Every row has a hidden score. How much higher is the second row's score than the first row's in each pair? 15 means about the same, 30 much higher and 0 much lower. The score is a weighted sum of the row's numbers plus the product of two more (or one squared), each taken from its middle value.
[-0.36 -1.17  0.51  0.86 -0.79 -0.95 -0.07  0.07  0.2  -1.25]
[-0.93 -0.82 -0.06  0.26  0.8   0.75 -0.88 -1.16 -1.61  0.26] 9
[ 0.57 -0.41 -1.96 -0.7  -0.27  0.63  1.1   0.46 -0.12  0.95]
[ 0.71  0.64  0.45  0.91  1.08 -1.39 -0.85 -0.16  0.93 -0.62] 18
[ 0.13  0.45  0.43 -0.92  0.16 -0.46  0.19  0.75  0.3  -1.43]
[-1.78 -0.5   1.67 -0.65  0.46  1.46 -1.67 -0.73 -1.43 -0.43] 17
[-0.47 -0.61 -0.43 -0.15  0.35  0.85 -0.45 -0.97 -1.56  0.46]
[ 0.76  0.    0.12  1.21  0.9  -1.3  -0.5  -0.16  0.97 -0.16] 17
[-0.75  0.44  0.94 -0.99  1.26  1.12 -0.82 -0.7  -0.53  0.12]
[-2.15 -1.8   1.04 -0.84 -0.55  2.2  -0.9  -0.8  -1.98 -0.27] 18
[ 0.57  0.41  0.54  1.41 -0.69 -1.4   0.13  0.05  1.25 -0.16]
[-2.21  0.71  1.21 -2.49  0.02  2.19 -0.98  0.12 -1.44 -1.03] 9
[ 0.06 -2.28  2.44  3.09  2.67 -2.01 -2.23 -2.75 -0.17 -1.33]
[ 1.02  1.86 -0.09 -0.39 -0.96 -1.16  0.74  1.15  1.54 -0.33] 27
[-0.04 -0.86 -0.1   0.22  1.02 -0.49 -0.56 -0.26 -0.96 -1.09]
[ 0.85  2.66 -0.27 -1.78 -2.2  -0.63  1.42  2.48  2.03 -0.56] 26
[-1.72  0.96  2.02 -0.85  1.25  1.76 -1.91 -1.2  -0.25  0.5 ]
[ 1.16  1.25  0.93  1.26 -0.44 -1.26  0.05  0.28  2.04 -0.5 ] 14
[-1.01  0.27  1.41 -0.91  1.48  1.11 -1.31 -0.55 -0.57 -0.13]
[ 0.9  -0.07 -0.23  0.96  0.08 -0.75  0.26 -0.89  1.5   0.57] 18
[-0.78 -0.95 -0.05 -0.1  -0.04  0.9  -0.11 -0.48 -1.8   0.5 ]
[ 0.13 -0.13  0.06 -0.56  0.49 -0.16  0.34  0.04  0.37 -0.23] 14
[ 0.6  -0.44 -0.93  0.39  0.04 -0.52  0.26  0.5  -0.31  0.23]
[ 0.67 -1.42 -0.55  1.58  1.08 -1.02 -0.32 -0.87 -0.16  0.07] 12
[-1.8  -0.34  1.08 -1.11 -0.42  1.86 -0.35 -0.79 -0.98  0.99]
[ 0.94  1.55  0.32 -0.18 -0.18 -1.15  0.39  0.54  1.73 -0.43] 10
[-0.68  0.08 -0.63 -0.65 -1.7   1.26  0.29  0.8  -0.52  0.98]
[ 0.34  1.62  0.03 -0.72  1.18 -0.58 -0.53  0.26  0.62 -0.99] 11
[ 0.76 -0.05 -0.01  0.84 -0.17 -0.82  0.43 -0.48  0.83 -0.07]
[ 1.06  0.82 -0.36  0.24 -1.13 -0.8   1.32  0.73  1.19  0.12] 18
[-0.38  0.6   1.8  -0.01  1.65 -0.13 -1.63 -1.01  0.35 -0.45]
[ 0.27 -1.34 -1.31  0.84 -2.39 -0.43  1.78  0.72 -0.12  0.91] 15
[ 0.27 -1.91  2.21  2.44  0.9  -1.85 -1.2  -1.83  0.62 -1.15]
[ 0.43 -0.25 -0.14  1.24  0.66 -0.73  0.13 -0.59  0.43  0.44] 9
[ 0.21 -0.21 -0.73 -0.28  0.03 -0.2   0.43 -0.05  0.08  0.33]
[ 0.61 -2.46 -0.43  2.01 -1.31 -0.81  1.1  -0.78 -0.54  0.93] 21
[-1.62  0.79 -0.31 -1.91 -0.19  3.03 -0.03 -0.1  -1.5   1.54]
[ 0.77  0.57 -0.76 -0.25 -0.31 -0.54  0.63  1.02  0.23 -0.09] 13
[ 0.54  0.98  0.94 -0.24 -0.85 -0.38  0.73  0.28  2.1  -0.06]
[ 0.38  0.9  -1.44 -0.92  0.28  0.18  0.38  0.99 -0.5  -0.14] 3
[ 0.33 -0.51 -0.32 -0.26  0.79 -0.03  0.25 -0.61 -0.39  0.17]
[ 0.65  2.26  0.48 -0.93  0.03 -0.61  0.11  0.49  2.26  0.04] 20
[-0.97 -0.74  0.75  0.03 -1.21  0.66  0.03  0.03 -0.61 -0.81]
[-1.17 -1.5   0.07  0.6  -0.38  0.73 -0.45 -0.07 -2.   -0.59] 12
[ 0.42  0.28 -0.08  0.45  0.01 -0.65 -0.13  1.03  0.2  -1.18]
[ 0.3  -1.46 -0.3   0.93  1.41 -0.33 -0.29 -1.34 -0.74  0.31] 17
[-1.52  0.36 -0.6  -1.56 -1.81  2.55  0.18  1.05 -1.83  0.98]
[-1.9  -0.88  0.83 -0.59  1.35  2.21 -1.31 -1.85 -1.88  0.74] 15
[ 0.55  0.57 -1.   -1.05  0.04 -0.46  0.74  1.09 -0.21 -0.65]
[ 0.34 -0.79 -0.72  0.99 -0.53 -0.94 -0.03  0.25 -0.28 -1.14] 13
[ 0.63  0.6  -0.2  -0.32 -0.09 -0.47  0.74 -0.27  1.36  0.38]
[ 0.42  0.34 -1.8  -0.57 -1.19  0.39  1.22  1.33 -0.15  0.12] 4
[ 0.37 -1.08 -0.6   0.    0.9   0.02  0.26 -0.91 -0.6   0.48]
[ 0.46 -0.08 -0.72 -0.34  1.26 -0.4  -0.06 -0.21 -0.45 -0.47] 9
[ 0.82  0.28  0.36  0.58 -1.44 -1.05  1.12  0.13  2.05  0.1 ]
[ 0.61  0.95 -0.44  0.04 -1.23 -0.6   0.62  1.42  0.95  0.02] 11
[ 0.94  1.86  1.35  0.41  0.77 -1.71 -1.03  0.39  2.05 -1.03]
[ 0.84  0.82 -0.22 -0.43 -0.15 -0.09  0.69 -0.13  1.08  0.52] 13
[ 0.09 -0.91  1.14  1.4  -0.29 -1.26  0.26 -0.63  1.01 -0.13]
[-1.35 -2.97  2.18  1.89  1.61  0.39 -1.71 -2.51 -1.3  -0.57] 3
[-0.81  0.76  0.97 -0.91  0.49  1.09 -0.47 -0.31  0.28  0.26]
[ 0.73 -1.05  1.91  2.32  1.56 -1.71 -1.08 -1.77  1.34 -0.1 ] 14
[ 0.56  0.54  0.39  0.47  1.71 -0.93 -0.96 -0.4   0.92 -0.34]
[ 0.9  -0.68 -0.57  0.82 -1.66 -0.86  1.    0.46  1.23  0.35] 21
[ 0.73  0.03  0.08  0.78  0.98 -1.17 -0.38 -0.39  0.65 -0.44]
[ 0.43  0.    0.2   0.19  0.47 -0.53 -0.15 -0.04  0.56  0.2 ] 19
[-1.18 -1.01  0.63  0.2   0.21  0.93 -1.01 -0.1  -1.52 -0.54]
[ 0.38 -0.14 -0.4  -0.43 -0.16  0.02  0.28  0.2   0.39  0.2 ] 20
[-0.54  0.4   0.42 -0.15 -0.35  0.65 -0.04 -0.57  0.32  0.52]
[ 0.88  0.43 -0.22  0.88  0.34 -0.87 -0.31  0.2   0.63  0.61] 17
[ 0.43 -0.84 -0.15  0.38  0.32 -0.99 -0.31  0.46 -0.24 -1.36]
[-0.76 -0.09 -0.06 -0.91  1.57  1.38 -1.05 -0.98 -1.26  0.34] 12
[ 0.43 -0.11 -0.18 -0.56  2.05 -0.14 -0.31 -0.13 -0.55 -0.28]
[ 0.18 -2.17  0.64  2.88  1.42 -1.68 -1.37 -1.6  -0.74 -0.94] 24
[ 0.13 -1.86  0.04  1.7  -0.85 -1.02 -0.19  0.33 -0.36 -1.03]
[ 0.34 -1.42 -0.74  1.13  0.16 -0.36  0.37 -0.94 -0.65  0.62] 14
[ 0.45  1.1  -1.25 -1.01  0.53 -0.12  0.34  0.74  0.22 -0.26]
[ 0.83  1.27  0.01 -0.37  0.82 -0.6  -0.55  0.41  0.75 -0.42] 17
[ 0.4  -1.04 -0.4   1.16 -0.95 -1.04  1.02 -0.4   0.39  0.72]
[ 0.85  1.45 -0.27 -0.51 -1.53 -0.72  1.26  1.62  1.49  0.09] 14
[-1.7   0.18 -0.71 -1.81  0.31  2.65 -0.79  0.25 -3.07  0.81]
[-0.85 -0.27 -0.06 -0.39 -0.29  1.15 -0.06 -0.11 -0.66  0.74] 17
[-1.03  0.58  1.05 -0.7   2.11  1.12 -1.35 -0.89 -0.58  0.13]
[-1.93  0.43  1.65 -0.53  0.66  1.76 -1.5  -0.6  -0.5   0.59] 22
[ 0.58  0.62 -1.46 -0.46 -1.43 -0.09  1.05  2.02 -0.14 -0.01]
[ 0.59  0.57 -2.41 -1.04 -2.12 -0.12  1.68  1.99 -0.03  0.21] 10
[ 0.28  1.18  0.27 -0.54  2.04 -0.76 -1.21 -0.04  0.11 -0.72]
[ 0.68  0.72 -0.28 -0.49 -0.51 -0.4   0.67  0.93  0.62 -0.05] 25
[ 0.49 -0.65 -0.43  1.   -0.25 -0.45  0.3  -0.05  0.15  0.27]
[ 0.47 -0.84 -0.77  1.66  1.14 -0.29  0.11 -0.76 -0.68  0.89] 12
[ 0.6   0.08 -0.2   0.52 -0.01 -0.51  0.3   0.29  0.59  0.12]
[-1.25 -0.03  0.47 -1.04  0.48  1.27 -0.61 -0.39 -0.77  0.41] 17
[ 0.48  0.6   0.81  0.93  1.33 -1.15 -0.82 -0.9   1.3  -0.61]
[ 0.43 -0.31 -0.78  0.87 -0.82 -0.55  0.69  0.6   0.    0.6 ] 16
[ 0.81  1.14 -0.58  0.34  0.01 -0.61 -0.07  0.41  1.09  0.36]
[ 0.11  0.01  0.02 -0.22  2.21 -0.62 -0.9  -0.7  -0.36 -0.62] 8
[ 0.67  0.09 -1.34  0.9  -1.37 -0.74  0.94  0.97  0.1   0.4 ]
[-1.    1.14  1.11 -1.54  1.29  1.06 -1.09 -0.31  0.07 -0.4 ] 17
[-0.09 -2.37 -1.51  0.35 -2.36  0.27  2.02  1.3  -1.57 -0.26]
[ 0.62  0.74 -1.06 -0.74  0.55 -0.32  0.01  1.04 -0.07 -0.53] 7
[ 0.39 -0.05  2.13  1.15  0.95 -1.58 -0.2  -1.58  2.03 -0.64]
[-0.79 -0.32 -0.1   0.15  0.35  1.08 -0.19 -0.69 -0.83  0.89] 8
[ 0.75  1.57 -1.63 -1.05 -2.96 -0.06  1.97  2.81  0.87  0.25]
[-2.02 -1.09  0.59 -0.5  -1.65  2.11 -0.14 -0.12 -2.28  0.09] 22
[-1.58 -2.1  -0.27 -0.04  0.74  1.06 -0.91 -0.4  -3.04 -0.35]
[ 0.6  -0.87 -0.13  0.89 -0.39 -0.69  0.55 -0.64 -0.07  0.18] 22
[ 0.13 -0.68 -0.55  0.58 -1.67 -0.41  0.82  1.14 -0.31 -1.05]
[-0.06 -1.15 -1.12 -0.01  0.03 -0.5   0.08  0.6  -1.57 -0.91] 19
[-1.54  1.08  1.24 -1.48  0.29  2.19 -0.97 -0.19 -0.69  0.6 ]
[-0.47 -1.17 -0.01  0.58 -0.69  1.14  0.25 -0.69 -0.87  1.34] 17
[-1.83  1.62  0.67 -1.94  0.65  2.32 -1.43  0.73 -1.24  0.38]
[ 0.66 -0.44 -1.1   0.02 -1.72 -0.27  1.73  0.37  0.26  0.46] 19
[-0.57  1.97  0.14 -2.47 -2.3   0.8   0.59  2.37  0.33 -1.4 ]
[ 0.43 -0.09  1.7   1.69  1.84 -1.52 -1.38 -1.21  0.92 -0.32] 15
[ 0.33 -1.29  0.68  2.03  0.98 -1.12 -0.24 -1.85  0.72  0.13]
[ 0.85  0.61  0.    0.45 -0.53 -1.54  0.33  0.71  1.6  -0.39] 21
[-1.18  0.35  1.16 -1.54  0.36  1.24 -0.63  0.06 -0.9  -0.99]
[ 0.15 -0.57 -0.36 -0.27 -1.91 -0.58  1.02  1.45  0.01 -1.37] 15
[-0.01  0.53  0.52 -0.65  0.18 -0.9  -0.57  0.68  0.29 -1.69]
[ 0.33  0.45 -0.42 -0.47 -0.39 -0.45  0.53  0.96  0.77 -0.51] 11
[ 0.11 -1.85 -0.34  1.42  0.6  -0.35 -0.08 -1.47 -0.05  0.16]
[ 0.69  0.82  0.46  0.62 -0.42 -0.86  0.29  0.74  1.59  0.12] 22
[ 0.57  0.67 -0.41 -0.38 -1.54 -0.22  1.12  1.39  1.08 -0.07]
[-1.02 -0.81 -0.09 -0.17  1.28  1.19 -0.78 -1.45 -1.21  0.57] 10
[-1.8   0.77  0.21 -1.72  0.57  2.53 -0.9   0.21 -1.83  0.7 ]
[ 0.43  0.2   0.9   1.1   0.86 -0.83 -0.44 -1.09  1.17 -0.09] 15
[ 0.3   0.16 -0.09  0.37  1.03 -0.26 -0.22 -0.1   0.09 -0.07]
[-1.98  0.23  0.39 -2.27 -0.35  2.36 -0.85  0.17 -2.19 -0.6 ] 18
[ 0.93  1.92 -1.85 -1.39 -0.06 -0.25  0.72  1.56  0.54  0.06]
[ 0.25 -1.29 -0.13  1.09  0.21 -0.26  0.08 -0.53 -0.28  0.58] 22
[ 0.13 -0.85 -0.22  0.04 -1.45 -0.36  0.87  1.06 -0.32 -0.93]
[-0.8   0.13 -0.77 -0.68  0.06  1.22 -0.39  0.25 -1.38  0.4 ] 8
[ 0.8   0.29 -0.21  0.52 -0.93 -0.85  0.58  0.58  0.83  0.1 ]
[-0.7  -0.66  1.59  0.41 -0.7   0.4   0.04 -0.17 -0.59 -0.86] 18
[ 0.83 -0.1  -0.27  1.43 -1.66 -1.09  0.72  0.58  1.19  0.26]
[ 0.45  0.65 -0.54 -0.24 -0.57 -0.35  0.48  0.69  1.13  0.08] 13
[-0.45 -1.17  1.15  1.78  0.45  0.26 -1.03 -1.26  0.01  0.72]
[ 0.32 -0.36 -0.28  0.26 -0.94 -0.86  0.78  0.51  0.   -1.  ] 14
[ 0.74  0.12 -0.17  0.17 -1.24 -0.74  1.04  0.59  1.32  0.16]
[ 0.29  1.03  0.15 -0.39 -1.35 -0.64  0.43  1.69  1.02 -1.51] 8
[ 1.43  1.06  0.6   1.01  0.65 -1.27  0.32 -0.21  1.79  0.45]
[ 0.54 -0.18  1.47  0.78  1.96 -1.   -1.32 -1.51  0.79 -0.24] 8
[-0.34 -1.87  1.01  1.74  2.19 -1.36 -1.59 -1.61 -0.77 -1.08]
[-1.98 -0.51  1.34 -0.21  0.42  1.66 -1.55 -0.79 -1.76 -0.42] 13
[ 0.8   0.67 -0.17 -0.01 -0.73 -0.66  0.7   0.21  1.19 -0.2 ]
[-0.28  0.94 -0.27 -0.73 -0.05  0.76 -0.01 -0.46  0.    0.6 ] 13
[ 0.63 -0.11 -0.48  0.22 -0.4  -0.5   0.48  0.51  0.41  0.24]
[ 1.08  2.22  0.16 -0.41 -0.89 -1.13  0.45  1.38  2.35 -0.49] 16
[ 0.75  0.93  0.91 -0.05  0.65 -1.11 -0.24 -0.45  1.28 -0.36]
[-0.67  0.28 -0.89 -1.13 -0.37  1.39  0.42  0.09 -1.12  1.24] 14
[ 0.61 -0.31 -0.68  0.78  1.15 -0.96  0.24 -0.37 -0.35  0.61]
[-1.86  0.3   0.24 -2.81  0.78  2.77 -0.86 -0.5  -2.09  0.63] 17
[ 0.61  0.12 -0.38  0.75 -0.4  -0.25  0.65  0.26  0.91  0.83]
[-1.45  0.61  1.48 -1.49 -0.51  2.11 -0.57 -0.07 -0.44  0.68] 24
[ 0.69  0.12 -0.24  0.57  0.91 -0.6  -0.3  -0.81  0.43 -0.11]
[-0.08 -2.3  -1.27  1.24  0.41  0.09  0.36 -1.02 -1.74  0.65] 15
[ 0.68  0.81 -0.55 -0.16 -0.62 -0.72  0.28  0.57  0.56  0.09]
[ 0.66  0.78 -1.58 -0.71 -0.23  0.17  1.08  0.64  0.4   0.84] 8
[-1.91 -0.11 -0.88 -1.95  0.5   2.82 -0.34 -0.06 -2.94  0.95]
[-0.98 -1.55 -0.4   0.   -1.7   1.34  0.33  0.6  -1.86 -0.25] 13
[ 0.55 -1.17 -0.03  1.83 -0.63 -1.08  0.65 -0.58  1.17  0.69]
[-0.21 -0.81 -0.51  0.47  1.03 -0.61 -0.36 -0.3  -0.81 -1.09] 6
[-1.61 -0.1   0.42 -0.81  0.69  2.21 -0.73 -1.08 -1.59  1.18]
[-0.1  -0.99  0.32 -0.25 -0.62 -0.83 -0.12  0.84 -0.67 -1.29] 20
[-1.14 -0.6   0.33 -0.77  1.34  0.91 -0.6  -1.13 -1.08  0.51]
[ 0.56 -0.18  0.16  0.61  0.89 -0.49  0.   -0.19  0.08 -0.06] 12
[-0.4  -0.11  1.36  0.86 -0.59  0.31 -0.51 -0.85  0.9   0.48]
[-1.98 -0.6   0.88 -0.68  0.85  2.21 -1.41 -0.44 -2.48 -0.39] 6
[ 0.75 -0.55  0.12  1.32  0.18 -1.1   0.02 -0.57  1.1  -0.15]
[-0.89 -0.57  0.99  0.26  1.4   0.67 -1.25 -1.76 -0.58  0.26] 14
[-0.56 -0.31  1.25  0.59 -0.54  0.51 -0.51 -0.74  0.8   0.54]
[ 0.52 -0.75 -0.78  0.65 -0.05 -0.65  0.38 -0.52 -0.53  0.41] 13
[-0.83 -0.16  0.34 -0.21  0.97  1.01 -0.94 -0.95 -0.86  0.53]
[-1.49  1.68  1.46 -2.05 -0.11  1.8  -0.95 -0.18 -0.2   0.13] 21
[-1.22  1.07 -0.19 -3.01  0.16  1.92 -0.35  1.2  -0.92 -1.12]
[ 0.51 -1.12 -1.74  0.3  -1.91  0.    1.17  1.05 -0.58  0.69] 18
[-1.31  0.93  1.01 -0.93 -0.94  1.94 -0.53  0.03 -0.28  0.84]
[ 0.58  1.54 -0.79 -1.38 -0.15 -0.02  0.78  1.25  0.95 -0.57] 9
[-0.97  1.07  3.19 -0.8   1.9  -0.17 -2.4  -0.69  1.05 -2.05]
[ 0.76  0.53 -1.75 -0.79 -1.89  0.35  1.53  1.88  0.14  0.41] 17
[-0.34 -0.45 -0.54 -0.56 -1.43 -0.14  0.71  1.57 -0.06 -0.98]
[ 0.64 -0.45  0.41  0.7  -0.41 -0.79  0.74 -0.41  1.11  0.2 ] 24
[ 0.16 -1.31  0.94  2.52  1.62 -1.26 -1.03 -1.7   0.18 -0.14]
[ 0.59  0.45  0.5   1.04 -0.12 -1.11 -0.44  0.46  1.47  0.03] 22
[ 0.61 -0.05  0.89  1.43  0.16 -1.46 -0.21 -0.58  1.22 -0.27]
[ 0.81  1.15 -0.26 -0.05 -1.08 -0.78  0.61  1.12  1.47 -0.07] 12
[ 0.41 -1.31 -0.85  1.16 -1.01 -0.67  0.65 -0.05 -0.37  0.37]
[-0.3  -2.54 -1.86  0.78  0.87 -0.02 -0.09 -0.61 -2.93  0.46] 10
[ 0.33 -1.37  0.12  1.27  0.01 -0.68  0.47 -0.73  0.24  0.46]
[ 0.47  0.07 -0.18  0.37  0.88 -0.24 -0.33 -0.43  0.73  0.01] 6
[ 0.78  1.39 -0.62 -1.28 -0.86 -0.36  0.99  1.51  1.42 -0.48]
[ 0.67  0.29 -1.03  0.3  -1.75 -0.36  1.58  1.21  0.63  0.36] 12
[ 0.85  2.5  -1.43 -2.24 -1.4  -0.11  1.34  2.69  0.88 -0.38]
[ 0.41 -1.11 -0.15  1.56 -0.06 -0.68  0.11 -0.79  0.66 -0.09] 11
[ 0.82  0.07  0.65  0.76 -0.27 -1.    0.18 -0.27  1.68 -0.2 ]
[ 0.51  1.36 -1.47 -1.42 -0.96 -0.08  0.9   1.67  0.29 -0.16] 9
[-0.22 -1.54  0.52 -0.23  0.33  0.05  0.52 -0.38 -0.65 -0.97]
[-0.88  1.09  0.86 -1.23  0.64  0.89 -1.15  0.4  -0.5  -1.16] 4
[ 0.58 -0.3  -1.56 -0.21 -0.71  0.04  0.99  0.5   0.25  0.86]
[ 0.19  0.65 -0.33 -0.46  0.46  0.05  0.14  0.07  0.2  -0.05] 14
[ 0.02 -1.28  0.72  0.69 -0.06 -0.75 -0.2  -0.25  0.19 -1.12]
[-1.9   0.46  0.1  -1.12 -0.49  2.22 -0.84  0.62 -1.91  0.96] 14
[-1.35 -1.05 -0.41 -1.04 -2.25  1.4   0.92  0.93 -1.54 -0.31]
[ 0.61  0.81 -0.84 -0.53 -1.76 -0.27  1.28  1.57  1.06 -0.03] 15
[ 0.31 -0.27 -1.46 -0.98 -0.12 -0.05  0.93  0.81 -0.91  0.22]
[ 0.52  1.9  -0.19 -1.19 -1.65 -0.45  1.12  1.28  1.73 -0.42] 14
[-0.03 -0.09  0.24 -0.1  -1.44 -0.79  0.45  1.17  0.74 -1.34]
[ 0.72  0.81 -0.77 -1.01 -0.31 -0.12  0.66  0.81  0.28 -0.03] 15
[ 0.08 -0.95  0.51  1.15  0.85 -1.2  -0.6  -1.01 -0.14 -1.28]
[ 0.47 -0.63  0.31  1.13 -0.14 -1.22  0.14 -0.18  0.71  0.16] 23
[ 0.6  -2.03 -0.71  1.53  0.34 -0.5   0.21 -1.02 -1.23  0.64]
[-0.21 -1.17 -0.1   0.3  -1.41 -0.37  0.86  0.58  0.37 -0.93] 11
[ 0.16 -1.67  0.45  1.03  2.2  -0.81 -1.23 -1.38 -0.96 -1.15]
[ 0.62  0.26 -0.12  0.48  0.58 -0.23 -0.05 -0.06  0.58  0.16] 25
[ 0.81  0.06  0.03  1.48 -1.2  -0.81  0.5   0.62  1.11  0.4 ]
[ 0.33  0.15 -0.22 -0.1   0.4  -0.42 -0.08  0.32 -0.19 -0.3 ] 13
[-0.05 -1.49 -1.36  0.11  0.12 -0.02  0.09 -0.16 -1.24  0.03]
[ 0.3  -0.8  -1.63  0.13  1.18  0.19  0.2   0.25 -1.96  0.37] 12
[ 0.48  0.53 -0.09 -0.02  0.34 -0.51  0.17 -0.28  1.35  0.34]
[ 0.23 -0.4  -0.69 -0.65  0.07 -0.14  0.81  0.18 -0.56  0.28] 19
[ 0.52 -0.43  0.67  0.52 -2.11 -1.26  0.89  0.57  1.59 -1.42]
[ 0.58  0.81 -0.04 -0.17  0.63 -0.34  0.22 -0.38  1.11  0.38] 12
[ 0.42  0.83  0.58 -0.16  0.88 -0.72 -0.21  0.01  1.08 -0.67]
[-1.15 -0.37  1.27  0.    0.54  0.56 -1.11 -0.3  -0.43 -0.86] 15
[ 1.27 -1.1   2.19  3.74  1.86 -2.09 -1.12 -3.44  2.5   0.32]
[ 0.34  0.8  -0.92 -0.78 -0.27  0.11  0.75  0.66  0.31  0.32] 12
[ 0.75  0.28  1.49  1.2  -0.1  -1.24 -0.04 -0.9   2.53 -0.19]
[-1.83 -0.01 -0.73 -2.18  0.27  2.98 -0.44  0.32 -3.37  1.19] 14
[-1.24 -1.35 -0.4  -0.24 -1.09  1.08 -0.33  0.05 -1.68 -0.51]
[-1.31  2.09  0.56 -1.82 -1.22  1.86 -0.51  1.15 -0.37  0.34] 20
[ 0.57  1.57  0.32 -0.75  1.18 -0.89 -0.44  0.59  0.7  -0.77]
[-0.9   0.17  1.31 -0.17  0.72  0.77 -0.92 -1.    0.36  0.35] 20
[ 0.26 -0.93  0.88  1.67  1.97 -0.68 -1.03 -1.66  0.28  0.16]
[-0.45  0.33  0.38 -0.11  0.65  0.8  -0.46 -0.43 -0.18  1.04] 22
[ 0.16  0.99  0.8  -1.73  0.02 -0.5  -0.35  1.21  0.81 -1.9 ]
[-0.41  0.89  0.58 -0.42 -1.51  0.58  0.19  0.93  0.52  0.43] 19
[ 1.23  0.93 -0.99 -0.25 -1.11 -0.44  1.26  0.99  1.1  -0.05]
[ 0.44  0.4  -0.98 -0.36 -0.55 -0.08  0.94  0.92  0.19  0.28] 16
[ 0.63 -0.2  -0.44  0.58 -0.17 -0.52  1.01 -0.45  0.73  0.87]
[ 0.2  -0.44 -0.15  0.91  0.37 -0.91 -0.57 -0.07  0.01 -1.16] 9
[ 0.58 -0.15 -0.89  0.4   0.22 -0.4  -0.15  0.07 -0.27 -0.08]
[ 0.74  1.19 -0.66 -0.74 -0.88  0.29  1.2   1.25  1.02  0.2 ] 21
